In the rows, zero is written as 128.
Each named move below is a turn or a mirror, shown by a few rows before and after it. Which moves, in which order, take the first row of each later pair to the second? The first pair is answered.
move gado:
[116 137 116 147 131 135 153 135 129 126 108 125 137 130 119 123 120 131
 119 135 148 156 134 118 132 112 139] -> [133 118 134 102 145 131 113 130 141 136 148 132 128 133 149 143 116 135
 138 118 113 125 127 125 135 120 103]
[124 111 167 139 173 144 105 149  87 132 147 106 132 136 154 126 132 112
 139 135 131 111 117 142 138 123 112] -> [116 117 159 163 163 145 124 154  81 125 122  99 141 136 141 113 130 109
 123 143 154 127 122 137 143 116 128]
[103 128 173 115 149  68 128  95 125  94 159 120 113 135  96 112 145  90
 133  95 192 166 136 143 126 125 108] -> [110 125 175 111 146  65 122  94 129  92 165 121 109 138 102 118 145  89
 135  95 188 162 139 148 127 126 104]
[122  70 175 119 154 172 161 131 139 159 109 132 109 141 126 148 145 135
 133 101 144 145 137  97 160 119 163] -> [125  70 179 117 154 168 158 133 134 161 112 132 110 140 130 151 147 137
 136 100 138 145 130  97 157 126 155]
move voni:
[114 119 124 113 128 164 102 107 135 134 124 131  87 124 126 124 117 107
 132 164 100 116 127 109 120 143 136] -> [115 122 126 111 127 165 101 105 131 136 128 132  88 123 125 121 121 109
 127 159 100 114 122 112 118 143 140]
[111 138 148  93 125 152 124 144 137 164 114 113 146 102 164 143 172 151
 141 138 103 112 107 139 132 162 188] -> [114 126 144 100 122 149 132 143 151 160 113 114 141 100 172 157 173 149
 153 143 106 107 125 126 141 168 182]
[122 158  64 107  86 101  75 131 159 140 136 140 118 166 120  97 133 114
 133 167  96 112 170 132 115 120 181] -> [120 164  61 106  87 103  70 131 153 140 132 137 119 167 119  93 135 116
 136 165  94 113 166 134 112 120 183]
move fas:
[122 199 125 116 143 123  83 123 180 176 113 149 134 146 108 110 129 171
  97  94 124 136  85 135 115 101 144] -> [115 152 190 147 185 130  91 162 101 131 151  92 140 149 133 117 120 152
 114  74 159 124 111 117 147  86  99]
[ 89 139 103 156 153 153  93 139  99 134 122  70 166 147 135 129 146 128
 118 139 121 137 143  88 145 151 132] -> [ 91 159  74 143 139 157  89 122 132 150 109  97 162 147 123 125 149 139
 110 143 109 145 130  99 137 160 148]
[167  97 123 107 119 116  82 149 168 117 162 133 106 118 163 170 149 151
 163 145  95  83 146 128 127 140 111] -> [163  99 118 108 118 119  79 148 166 120 156 136 106 120 167 171 148 152
 163 146  97  88 147 125 130 139 113]
move nipur:
[123 126 123 134 116 147 123 136 187 114 112 127 125 125 155 133 148 160
 135 164 101 116 154 114 127 130 150] -> [123 115 130 117 116 149 129 130 197 127 109 137 120 125 143 141 145 165
 140 143 105 125 153 115 135 129 148]
[122 180 131 160 129 120 148 135  86 122 123 124 153 136 124 102 115 127
 106 148 154 136 103 126 158 113 136] -> [130 201 110 142 112  97 122 118 115 122 135 144 146 137 127 100 116 125
 114 161 128 122  96 134 141 126 124]
[110 129 111  91 152 125 141  84 152 145 105 145 117 126 135 143 115 150
  91 131 110 140 143 140 141 135 134] -> [ 99 117 120 106 166 140 155 102 122 140  92 123 121 121 130 142 119 147
  91 129 132 148 144 130 149 130 147]
[113 158  84 139 133 135 102 132 136 108 130 125 130 109 163 129 128 124
 125 177  98  96 123 139 100 126 130] -> [130 131  94  86 126 122 114 102 179 145 145 156 109 114 144 145 119 138
 125 137  93 106 119 138 109 125 119]
Now pairs of rows:
Between the rows of a pair lie two moves.
[114  87 179 133 128 102 187 119  74 103 159 106  94 112 115  84  92 117
 148  82 149 113 133 130 181 108  98] -> [126 135 105  82  87 100 161  72 172 153 126 175  82 112  93  80 101 139
 131  97  98 119  98 153 144 124 142] => fas, gado
[109  88 131 186 188 189 158 164  84 138  82 117 144 100 134 111 153 132
 122 123 177 171 123 105 149 137 180] -> [143  94 114  81 183 177  87 126 171 188 123 176 115 106 163 137 159 155
 142  98  82 126  86 130 121 168 153] => gado, fas
[130 103 128 145 113 112 156 118 138 112 126 129 108 122 130 149 116  90
 150 131 142 130 161 109 139 129 122] -> [127 100 135 142 120 116 150 118 126 113 134 122 110 121 139 148 117  89
 155 130 138 127 160 109 138 134 121] => gado, nipur
[156 148  89 121 115 181 126 119  93 187 121 121 135  89 116 121 155 145
  69 101 135 127 134 120 102 122 173] -> [166  99  95 146 111 166 148 120 111 155 126 107 119  94 142 170 158 124
 118 121 153 114 198  85 133 134 156] => voni, fas
[131 142 112 122 124 144 118 129 153 150 108 119 117 130 140 143 126 143
 124 126  98 126 110 133 131 138 152] -> [128 136 132 138 137 135 109 147 118 127 128  98 124 131 160 146 123 129
 139 135 102 106 122 126 138 134 125] => fas, nipur
[108 135 166 130 151 200  82 162  93 112 108  74 176 137 131 116 185 178
  70  91 103 158  80 153 113  83 189] -> [115 171 133 126 126 182  56 145 126 108 110  98 173 138 138 111 187 175
  74 120  73 139  67 164  88 100 187] => fas, nipur
[133 131 125 110 130 125 107 114  98 142 122  86 115 113 203 148 138 101
 148 162  65  89 128 118 116 151 101] -> [128 166  81 122  89 101 131  94 133 144  99 118 116 113 170 137 137  99
 132 181  77 110 128 122 102 150 128] => gado, nipur
[155  96 123  96 132  73 137  92 167 126 141 146 103 162 137 170  88 125
 146 108  96 110 196 111 163 134 104] -> [137 136 159  77 169  96 112 124  76 147 155 122 133 163 124 112  77 144
  92  81  95 117 123 148 144 103  91] => voni, fas
[126  63 194 125 153 159 132 155 147 136 119 129  94  98 166 160 121 133
 195  96 152 113 186  95 176 121 117] -> [122 147 129  76 128 170 104 121 189 200  85 194 106  93 125 113 126 168
 135  93 111 138 100 147 124 123 172] => fas, voni
[141  82 154 163 145 131 138 156 119  91 114 117  94 109 157 139 144  98
 170 112 100 107 158 141 120 133  73] -> [147 119 103 134 112 122 121 123 180 117  93 161  85 109 145 135 150 107
 158 127  68 113 137 158  93 144  96] => nipur, fas
[118 117 137 145 160 165 151 129  77 129 108 109 137 109 110 113 147 139
  87 109 167 170 109 127 129 117 155] -> [134 179  85 126 118 121  85  94 136 122 142 151 129 115 137 109 146 130
  98 164  97 122  96 148  91 142 129] => nipur, nipur
[139 137  78 156 111 126 128 122 120  90 118 112 115 142  77 146 111 107
  79 168 141 156 132 128  83 163 162] -> [163  75 133  69 146 136 114 114 136 125 162 121  84 146  91 182 105 125
 103 102 118 143 125 127  97 157 119] => gado, nipur
[ 79 148 139 191 137 161 102 161  71 128 117  68 146 100 133 110 128 150
  79 120 153 131 107 155  97 148 143] -> [107 136 153 114 143 144  47 137 115 157 169  95 126 109 158 138 126 158
 102  98  95  90  94 163  93 165  97] => gado, nipur
[127 130 167 126 124 119 157 147  53 118 134  90 135 121  73 127 118 126
  95  86 201 142 118 130 156  84 114] -> [128 133 177 120 144 125 109 161  34 102 165  74 136 123 120 134 120 118
 115 103 163  97 111 133 150  97  84] => gado, nipur
[137 144 134 174 132 134  93 183 107 111 168  95 130 161 156 134 103 126
 146 150 116 106 141 117 152 104  92] -> [138 191  88 146 107 142  78 155 157 151 139 143 130 156 134 116 111 142
 122 159  89 117 100 141 124 111 133] => voni, fas
[124 142  78 138 128  98  93 103 136 137 133 154 110 145 152 132 140 129
 139 173  92 109 109 144  94 108 100] -> [125 129  78 125 112  94 126  80 157 156 116 174 103 143 117 135 132 141
 123 153 117 141 106 139 103  95 113] => gado, nipur
[113 121 125 116 162 165 130 126 105 149 106 107 147 106 125 116 133 106
  81 145 141 148 143  98  86 108 146] -> [114 134 123 130 157 154 108 130  98 133 118 101 152 112 142 114 132  91
  87 161 123 127 143  98  81 114 133] => nipur, fas
[111 114 150 198 140 135 108 140  98  98 108 113 118 119 158 125 172 119
 154 152 112 124 142 134 101 139 164] -> [120 116 159 176 135 105  82 124 119  99 139 128 110 129 174 135 167 117
 166 150  94  99 143 135  99 143 129] => nipur, fas
